(in the rows, 128 means zero)
A single turn carries every row of the set below to another of its rows. Some are shown first; where does it send the rows asked next?
Q_115: [159 101 107 137 167 126 145  98 141 157 150 150 133 101 106  98  99 125
 117 119 124 135 117 135  82 146 146 123 142 155 143 133 132 112 158]
Q_636: [128 112 144  99 102 114 104 133 117 126 110 132 114 128 120 138 149 121
  88 148 110 129 118 167 137 117 164 136 142 119 111 114 158 104 133]
Q_818: [129 117 142 102 101 113 100 134 121 133 103 127 114 127 118 146 143 121
  91 144 106 128 123 164 135 122 161 135 141 119 115 117 158 105 137]
Q_318: [ 95 111 153 147 115 129 156 139 114 139 107 142 145 132 149 114 147 152
 122 159 145 155  89 149 129 142 149  96 188 137 117 162 150 127 142]
Q_49: [ 95 121 147 159 104 125 153 138 123 154  91 133 141 131 149 123 129 150
 124 151 135 151  96 143 120 150 139  98 183 135 122 168 154 130 147]
Q_544: [101  90 142 131 121 112 145 105 130 128  91 151 161 112 148 128 104 108
 141 143 122 108 102 133 156 142 115 113 135  69 117 150 147 110 144]
Q_667: [146  89 120 130 173 126 141 105 130 148 162 151 128 115 104  90 105 133
 130 126 131 142 115 140  72 137 161 112 148 155 131 128 138 100 149]
Q_500: [ 99  87 144 132 117 113 152 102 130 122  93 156 157 112 150 117 104 108
 136 146 123 110  96 132 154 139 114 115 135  70 113 146 152 111 138]
Q_902: [159  98 109 140 164 126 149  95 141 154 151 153 130 103 106  91  98 126
 113 120 126 137 113 133  79 144 144 126 142 153 140 130 138 114 155]
Q_581: [120 126 117 138 118 119 139 123 142 138 108 132 118 124 122 121 127 123
 147 175 122 117 146 141 155 131  95 134 106 103 133 164 161 105 125]
Q_564: [121 115 122 119 136 122 137 128 130 122 126 141 124 124 120 117 154 125
 150 186 136 121 142 152 168 120 109 129 113 106 131 160 151  99 122]
Q_659: [127 118 142 114  87 111 109 130 127 136  97 128 107 128 123 135 129 122
  83 143 104 128 117 159 126 122 153 142 139 117 112 115 170 108 132]
Q_313: [ 95 112 151 141 122 128 149 143 113 142 108 139 150 130 145 127 151 150
 129 158 145 153  95 151 134 143 153  93 187 138 122 166 142 125 145]
Q_238: [ 98  82 147 127 121 115 156 103 126 115 100 160 158 112 151 112 113 109
 134 151 131 111  93 135 157 134 119 116 139  71 111 142 151 110 136]
Q_296: [159  99 109 132 173 126 143  98 137 153 155 152 134 103 104  99 107 128
 118 119 126 137 117 136  85 145 150 122 143 155 144 133 130 111 157]
Q_538: [ 96 119 146 144 121 126 140 144 116 151  99 133 151 130 144 135 144 150
 133 152 139 151 103 149 133 149 151  91 185 137 125 171 139 127 151]
Q_685: [102  89 141 124 129 112 140 109 127 125  94 151 165 110 146 132 112 108
 145 144 124 108 105 137 162 140 121 110 136  71 119 150 139 108 144]
Q_378: [101  83 143 117 134 115 142 107 122 118 101 156 167 110 146 128 120 107
 144 149 129 109 102 139 166 136 127 110 138  72 118 148 137 107 142]
Q_349: [158  94 111 132 171 128 150  96 135 145 160 158 132 104 107  88 110 127
 114 125 132 139 110 137  85 140 150 123 145 156 139 129 135 112 153]
Q_67: [117 112 126 135 116 124 156 118 136 118 122 147 112 126 128  95 140 125
 136 187 134 123 129 144 154 119  96 139 113 104 123 152 171 103 114]
Q_383: [146  91 121 136 167 127 147 104 132 148 160 153 124 115 106  84 101 134
 127 126 129 142 110 137  69 138 157 113 149 156 130 128 144 102 149]
Q_978: [127 110 146 104  96 115 112 130 117 125 109 136 110 128 122 128 147 121
  82 150 112 132 113 164 132 115 161 140 142 119 109 111 166 105 128]
Q_875: [147  96 118 140 164 123 143 105 138 157 152 146 124 115 104  93  92 131
 130 120 124 139 119 135  67 144 155 113 146 155 131 132 142 103 153]
Q_647: [148  92 118 131 173 125 138 108 131 152 159 147 130 114 102  97 103 133
 135 122 128 140 119 140  74 139 160 110 147 156 133 132 135 100 153]
Q_606: [120 123 118 127 131 120 132 128 136 132 115 133 125 123 119 127 141 122
 153 178 127 118 149 148 165 128 103 130 109 104 135 165 150 101 127]
Q_89: [126 113 145 111  89 113 114 129 123 129 103 133 106 129 125 127 136 121
  79 148 108 131 111 161 126 118 155 142 140 119 107 110 172 107 128]
Q_444: [128 119 140 109  93 111 102 132 124 139  97 124 111 127 120 144 133 121
  89 141 102 127 124 161 130 124 155 138 138 118 113 118 162 107 136]
Q_395: [147  96 117 135 170 124 138 107 135 157 154 145 128 114 103  99  95 132
 135 120 123 139 121 138  70 143 158 111 147 154 134 133 138 102 155]
Q_722: [118 122 122 143 111 119 151 119 143 131 110 138 112 126 127 105 126 125
 140 180 124 120 136 140 149 126  91 139 109 102 127 158 173 105 118]
Q_843: [120 109 126 124 128 125 149 123 130 115 130 149 120 125 125 101 153 126
 141 190 139 122 132 150 163 117 105 134 115 105 124 155 161 100 114]
Q_468: [145  94 119 139 163 125 147 103 136 152 155 150 123 116 107  87  94 132
 127 122 126 141 114 135  65 141 154 114 148 154 130 128 146 102 150]
Q_482: [158  95 111 136 165 127 154  94 138 149 156 156 129 104 108  86 104 127
 112 122 129 138 109 135  81 142 146 125 144 156 138 128 138 114 151]
Q_678: [ 97 122 145 154 112 126 144 141 123 156  93 128 147 130 146 135 133 150
 131 148 135 149 102 145 126 152 144  95 183 135 125 172 145 129 152]
Q_804: [159  96 109 129 175 127 146  98 135 149 159 157 134 102 105  95 112 127
 117 123 130 136 114 139  88 140 152 122 144 157 142 131 130 111 155]
Q_864: [ 93 115 150 156 105 128 158 137 118 145 100 139 140 132 151 113 135 151
 121 156 141 154  89 145 121 146 141  98 186 136 118 163 156 130 143]
Q_159: [100  80 147 120 129 116 149 105 121 113 105 161 162 110 149 118 122 110
 138 153 133 112  95 138 163 133 124 112 139  71 114 143 143 108 136]

Q_659 goes to Q_89
Q_647 goes to Q_395
Where do these go?
Q_378 goes to Q_685
Q_564 goes to Q_606
Q_538 goes to Q_678
Q_482 goes to Q_349

